In the rows, 128 means zero.
A single turn carries every row of the set below to another of its rows. Some are shown first; where does it send the rows asked next?
pupim: [ 81 108 117 119  94 116 161 133 135 134 160 133 127]
lud: [157 154 152 128 135 118 109 120 145  84 129 123 122]
Zamil: [126 163 145 124 150 131 123 133 155  96 152 149 115]
vibeb: [143 142  68 132 126  86 150 125 121 103 105 149 142]
Lur: [122 122 118 131 139 139 150 120 100 122 179 157 152]
kekis: [120 141 113 127 114 114 123 127 112 116 197 138 133]
Vivas: [ 94 111 110 136 144 142 135 172 101 147  90 111 122]
zekub: [132 116 118 117 151 130 143 116 132 131 166 182 120]
kigez: [123 128 113 118 116 111 119 120 143 136 183 164 103]
Nulel: [141  97 154 140 109 142 127 116 112 160 152 150 128]
Pimid: [150 115 100 141  80 134 127 135 109 165 106 156 116]
kunaf: [148 126  90 109 141  87 156 146 117  86 105 141 133]
Gulez: [ 93 121 130 135 144 112 118 148 124 102 105  79 127]
tolef: [134  96 137 128 159 110 106 151 118 136  88 111 103]
bisa: [119 128 150 155 130 122  95 126 136 138 107  87 109]
Mupib: [140 119 125 139 151 120 106 162 111 164  96 119  94]
Luse: [ 82 147 120 147 145 134 135 150 131 118 105  87 127]
bupo: [147 121 103  98 146  90 156 163 108  96 123 135 126]
kozi: [ 98 140  99 148  80 153 154 118 135 124 110 134 143]
tumed: [ 82 133 109 133  85 152 163 130 139 128 125 127 135]
Vev: [117 148  83 157  92 122 144  98 139 121 106 145 148]
lutob: [151 109 125 135  88 145 125 139 106 173 121 151 113]
sib: [103 134 133 148 123 143  92 149 134 146  99 103 100]
kiruv: [156 126  80 149  94 110 131 116 108 151 105 160 135]
rem: [146 138 115 109 148 106 138 175  92 118 160 148 124]
Leta: [169 153 131 136 124 106 105 115 134  83 115 127 128]
rupa: [103  97 109 129 155 108 153 159 109 142  95 104 121]
tadi: [168 156 102 153 120 103 111 100 130 106 109 147 138]

kekis -> Lur
kiruv -> tadi
Now find these:
rem -> Nulel
bisa -> Luse
bupo -> lutob
sib -> Gulez
kunaf -> Pimid

A single turn carries every row of the set below to another of its rows. Some are shown first; where does it send the rows asked next?
fefud: [126  76 121 130 132 132 150 119 168 171 179 127 147 106]
Sop: [162 111 158 151 164 167 128 125  86 138 147  89 152  98]
vupe: [147  73 155 124 126 153 145  77 127 167 184  99 146  92]
Lasi: [150 145 168 129 162 185 156  72 117 167 136 127 132 125]
Nis: [132  88 159  81 179 192 118 125 107 138 152 125 143  90]
nal: [ 95 145 191 140 153 126 128 136 134 148 160 142 163 123]
sikop: [135 138 159 137 119 155 138 123 137 121 169  94 120 117]
Dep: [132 128 175 141 148 124 149 116  82 151 173 136 156 153]
zanek: [116  76 132 130 138 135 150 101 173 157 181 119 131 101]
pibil: [138  68 141 136 155 155 139 113 143 182 157 125 173  64]
zoku: [128 141 136 127 169 158 143 101 143 173 146 120 131 166]
fomo: [130  54 163 113 102 149 146 131 116 173 144 137 153 155]
Ribo: [ 92 105 169 134 114 126 166 107 125 175 117 151 144 148]
piv: [107  99 164 119 178 161 144 168 119 146 113 157 135 138]
tes: [125 129 192 152 170 146 163 113  98 141 145 168 159  97]
Lago: [157  79 146 125 112 156 158  86 129 172 182 116 149  89]
vok: [113  90 132  83 176 169 125 141 138 131 162 135 125 121]
von: [110 105 193 131 111 145 157  90  97 183 113 140 162 124]
Fusi: [128 114 134 159 178 153 148 147 144 121 139 125 129 100]
zusef: [133  57 140 140 174 151 141 102 139 172 159 120 161  71]
pege: [114 125 187 100 116 168 155 137 121 134 143 145 110 151]
bez: [ 92  95 175 141 146 134 147 117 114 188  98 148 170 124]
kur: [103  67 183 117 112 159 133 146 158 170 124 146 159 113]
bobo: [135 100 154  74 144 184 138 110 113 127 175 125 115 118]
sudi: [136 108 203 106 147 183 129 137  76 157 124 126 152 124]
pugi: [138  52 180 122 121 173 169 120 115 162 120 164 151 106]
kero: [122 144 163 131 189 178 123 106 146 180 123 122 155 115]

zoku -> Lasi
Dep -> tes
Now find these:
zanek -> vupe
pugi -> kur
Sop -> Fusi
von -> bez
Lago -> pibil
sudi -> piv
vok -> bobo

A single turn carries every row of the set below to another of its rows. Some are shown first; where does it send the rows asked next?
fen: [ 95 125 138 185 193  69 119 125 113 102 106 136 147  68 105  68]
tugu: [ 84 135  76 156 170 112 104 103 197  75 118 127 177  92  73  76]
losoz: [ 92 167 106 107 136 105 100  80 160 117 128 107 169  99  75  63]
duzom: [ 57 170 100 135 156 115 106 104 192 105 134 130 173 124  96  86]
gif: [ 91 115 134 140 167  90 128 118  96  98  82 110 169  75 126 100]
Rupam: [110 147 133 174 181 101 121 140 132  97  77 123 182 112  82  97]
fabi: [ 75  96 126 152 175 125 131 122 107 125  82 109 150  76 128  68]
dib: [ 74 128 149 158 174  75 105 137 113  97 128 106 112 107 122  75]
nelu: [ 95 131 104 159 168  61  98 100 160  78 151 116 137  78  73  58]
muzeg: [ 68 176 143 148 157  85  91  80 154 120 146 144 132 114 105  52]
rog: [ 64 109 137 130 143 131 112 105 121 128 115  87 122 122 125  61]
gazap: [104 120  81 175 143 103 125 104 162 126 138 150 134 133 129 118]
zon: [ 70 108 140 141 145 139  92  66 126  99  87 119 123 111 138  62]
res: [126 126  97 175 139 114 101 107 151 107 109 142 116 147 123 116]
Nifer: [115 148  81 157 141 114  94 105 172 101 114 153 128 133 126 121]
Fon: [ 71 107 121 171 184 108 134 158 132  98  96 106 158 109 117 102]
rad: [ 52 140 123 171 157 127 128  87 171 140 134 141 167 140 105  65]
sebuk: [117 111  99 144 149  86 109  67 144  77 109 111 174  72  69  70]
mas: [ 60 116 134 181 169 102 104  77 147 119 139 144 115  99 118  35]
Vop: [112 134  92 180 156 122 110 101 156 121  97 174 139 121 139 114]
zezu: [ 60 133 139 159 182 112  81 111 137  87 101 136 102  90 140  56]
vebe: [119 106 107 143 157  88 124 111 125 102 110  83 164  79  64  69]
Bopu: [ 60 151 116 113 132  98 114  59 152 121 142 125 171 104 113  77]
gib: [ 62 121 131 182 169 157 103  92 161 114  88 142 138 134 119  58]
Gipup: [ 67 104 128 164 166 139 103 133 148  87  97  99 120 141 121  82]
bamas: [ 70  87 130 135 152 111 115 107 109  89 101  91 128 100 140  87]
fulon: [ 65 165 105 147 180  78  97  95 169  96 138 153 154  63 106  61]
vod: [123 147  87 165 156 105 106 122 154 104  96 158 143 117 129 131]
Zet: [ 80 144  88 111 146  97  98  68 167  80 120 123 175  69  98  80]
sok: [115 136 138 133 163 113 101 126 105 100  66  96 153  91  95  78]
riz: [123 127 109 178 165  99 112 108 162  83 105 112 174 116  47  76]
Dumik: [115 102  74 183 155 105 122 118 156 105 115 148 131 114 130 120]
dipan: [ 64 122 100 139 147 123 124  63 162 142 136 124 164  88  98  44]
potim: [ 59 143 122 125 153 153  93  78 149 125  92 130 141  95 129  49]
dofi: [122 121  70 184 154 111 112  94 170 108 109 168 144 107 118 109]
ful: [ 60 123 134 149 144 124 119  45 137 134 115 143 157 102 128  57]
dimab: [102 143  87 127 168 105 109  98 155  98  95 120 186  49  79  68]
pudut: [128 132 137 144 152  82 113  91 106  92  85 109 176  89  80  87]
Fori: [120 156 135 164 178  73  82 110 134  74 100 129 138  83  76  62]
ner: [134 131  89 177 140  93 117 105 154 116 125 144 139 138 104 120]

pudut -> zon
nelu -> dib
riz -> Gipup
Now find these:
sok -> potim
res -> Nifer

A single turn carries every row of the set below to another of its rows. Some are shown first; where does it send the rows asked next?
pigez: [132 129 129 127  89 140 153 117 144 103 108 100 162 162 184 101 153  87
  92 145 130 168 162  96 167 113 157 117 128 130 152 124 132 129 133]
gupag: [156 138  98 123 145 118 162  86 115 116 156 122 148 113 161 114 143 144
 106 142 100 101 153 105 141 129 165 150 104 170 144 110 140 170 124]
genot: [129 145 146 144 133 141 157  84 125 133 144 107 108 162 169  77 161 126
 119 118 141 164  85 143 133 132 118 128 171 102 112 100 164 139  94]
zak: [140 134 135 127 168  86 137 119 118 153 163 123 140 136 163 133 104 152
  92 113 107  93 146 132 135 149 152 166 157 141 135 140 126 150  92]
Monut: [158 148 147 119 107 165 152 103 138  99 148 140 155 150 157  97 143 123
 147 107 155 177 103 141 124 134 172 107 110  98 106 106 124 168 127]
Fakem: [ 94 116 121  83 122 127 143 171 137 155 131 115 148 166 169  96 145 145
  80  97 118  99 119 133 135 111 174 179 130  94 152 128  92 114 123]
Dor: [148 131  99 121 143 106 161  88 113 115 148 138 140 123 161 117 143 139
  92 160 101 114 153 106 146 136 163 141 101 162 143 112 135 180 131]
zipub: [154 122 156  82 133 103 147 112 144 108 166 140 152 109 135 136 110 149
 135 137 109 136 148 135 158 136 183 139 112 144 158 142 137 173 113]
ketog: [112 132 123  83  95 137 161 166 150 160 101 114 117 148 185 117 142 145
  92 112 140 118 113 128 147 103 192 165 139  92 139 109  87 156 139]
rolev: [145 121 104 115 154 131 148 154 134 100  97  71 148 129 179 150 142 130
  82 143 102 107 144 167 143 124 131 149 119 158 131  94 146 107 146]
vabi: [111 122 108 135 102 128 156 164 147 162  98 126 145 136 151  93 177 118
 144  80 175 130 119 152 130 102 169 149 141 104 109 114 101 143 122]
Bave: [153 141 138  87 104 146 149 106 128  90 148 158 162 122 148 112 126 125
 154 127 135 169 131 138 126 139 197 120 104 102 116 122 125 170 134]
morat: [161 145  87 151 164 106 132 107 104 164 127 126 137 128 139 107 165 131
 142  98 131 109 108 129 133 152 161 135 134 151 104 103 148 144  97]
Siv: [138 129 131 104 160 153 123 144 131  95 142 120 139 127 157 123 126 170
 129 101 141 129  97 205 100 161 127 143 120 119 112  89 136 124 128]
vafe: [117 101 123 104 130 136 125 161 138  98 105  77 157 143 187 134 131 135
  82 145 106 107 145 150 128 147 110 151 138 156 147 104 142  94 131]
Suz: [129 130 149 113 109 156 147 100 130 156 119  72 134 182 168  99 151 107
 126 140 127 181 103 126 155 134 134 124 167 118 132 130 162 105  79]
riki: [164 143  82 129 170 145 165 126 125 126 100  91 122 117 137 130 149 112
 108 157 112 100 136 148 147 112 143 129 110 163 111 103 168 141 129]
Naz: [ 96 112 107  97  89 138 176 165 160 149  88 124 133 135 160 115 165 139
 126 103 153 129 113 164 135 108 169 164 127  89 131 122 104 175 125]
Lunat: [167 136 137  88 154 150 146 153 147 127 107 105 130 107 104 157 114 113
 150 152 121 131 127 182 154 127 170 128 120 133 127 128 164 136 108]
gifes: [156 154 139 120 106 164 144  96 130 108 150 155 142 140 159  83 148 123
 143 115 161 183 120 148 129 134 177 114 116  90 113 116 125 156 129]
Tefa: [105 125  91 117 132 126 149 157 117 166 123 132 146 149 157  77 139 143
 108  76 146 106 125 164 110 109 151 164 130 108 112 121  80 128 121]
foro: [111 108 125 107 140 135 131 152 137 103  95  70 151 131 181 132 139 127
  74 134 109 119 148 157 138 145 117 161 134 150 165 111 145  85 125]
pugun: [138 129 111 119  96 121 167 114 126  88 126 114 169 144 189 120 148 105
  96 164 115 138 173  96 156 115 159 128 116 139 139 110 130 158 152]
fiz: [138 119 139 118  77 148 157 120 144 100 114  94 174 167 185 110 146  89
 100 151 121 155 151  86 151 122 154 117 126 136 137 121 129 135 132]
nazo: [123 127 165  93 136 118 159 158 154 141 143 120 147 155 140 146 126 115
 107 147 111 108 148 120 161 127 155 147 138 102 154 183 175 148  93]
bepon: [136 132 136  99 159 160 123 134 125 108 138 126 130 108 155 113 132 167
 122 101 139 133 104 210  98 165 137 158 122 108 126  99 139 112 122]
sekab: [ 84 122 149  92 118 135 126 122 128 153 123 106 141 168 172 116 132 139
 117 141 114 166 126 134 122 162 112 135 166 139 159 139 166  93  78]
zutun: [125 135 145 117 109 147 143 107 142 162 115  69 133 176 172  97 150 106
 127 140 125 174  97 122 168 134 138 131 172 121 130 124 159  95  84]
suken: [151 125 154  78 126 111 143 114 137 116 157 151 147 110 127 145 109 141
 137 153 109 143 143 142 153 150 188 136 113 133 156 136 131 174 109]
las: [ 83 136 147 122 140 123 137 106 122 130 148 141 117 146 172  93 140 160
 109 120 129 149 107 151  98 158  97 139 169 123 140 108 168 128  94]
pido: [102 114 137 101  92 130 147 176 166 151 106 111 146 152 162 112 182 120
 115 104 149 124 114 121 160 104 191 163 138  87 150 121 113 129 122]
Febug: [117 121  90  86 113 122 140 161 122 161  91 126 135 159 165  96 123 141
  96 102 121 113 105 137 140  96 175 156 136 114 142 101  74 119 140]
digit: [159 132 133  82 162 154 132 145 136 102 116 113 142 107 140 142 120 150
 141 107 122 137 103 210 111 148 169 142 108 124 107 106 141 121 127]
sig: [ 99 104  74  98 108 122 154 161 132 150  79 135 151 143 140  93 147 135
 129  93 134 127 107 173 127  99 148 154 124 112 133 113  89 139 127]
vot: [144 136 116 116 133 138 155 145 139 153 107 125 145 144 111 121 186  96
 159 130 133 124 109 116 162 130 162 115 117 111 121 146 198 142  99]
manu: [ 80 122 144  84 127 132 125 127 133 157 125 109 147 166 167 108 128 145
 122 135 112 162 111 136 133 162 112 145 158 134 159 141 162  82  82]
Vudos: [170 139 141  85 144 137 146 160 158 124 127 111 136 107 106 147 121 118
 153 147 120 127 136 178 158 123 166 116 120 140 128 136 172 133 114]
lekek: [121 152 143 155 125 137 164  85 136 143 141 109 111 154 176  76 157 120
 124 120 144 160  90 135 135 128 119 136 174 103 106 105 159 142  99]
pivam: [175 155  84 125 155 151 163 133 127 131 113  93 132 111 132 125 153 113
 125 152 112  93 141 145 143 116 148 127 112 167 113 102 175 133 128]
vano: [ 77 142 142 122 141 123 143 105 127 138 150 149 125 144 172  88 134 160
 116 115 131 149 103 150 103 155  95 148 158 116 136 122 163 130  97]

sekab -> las
gupag -> pivam
Now find these:
Febug -> sig
Fakem -> Tefa
Bave -> pugun
foro -> bepon
vano -> lekek
Dor -> riki
vafe -> Siv
nazo -> zak

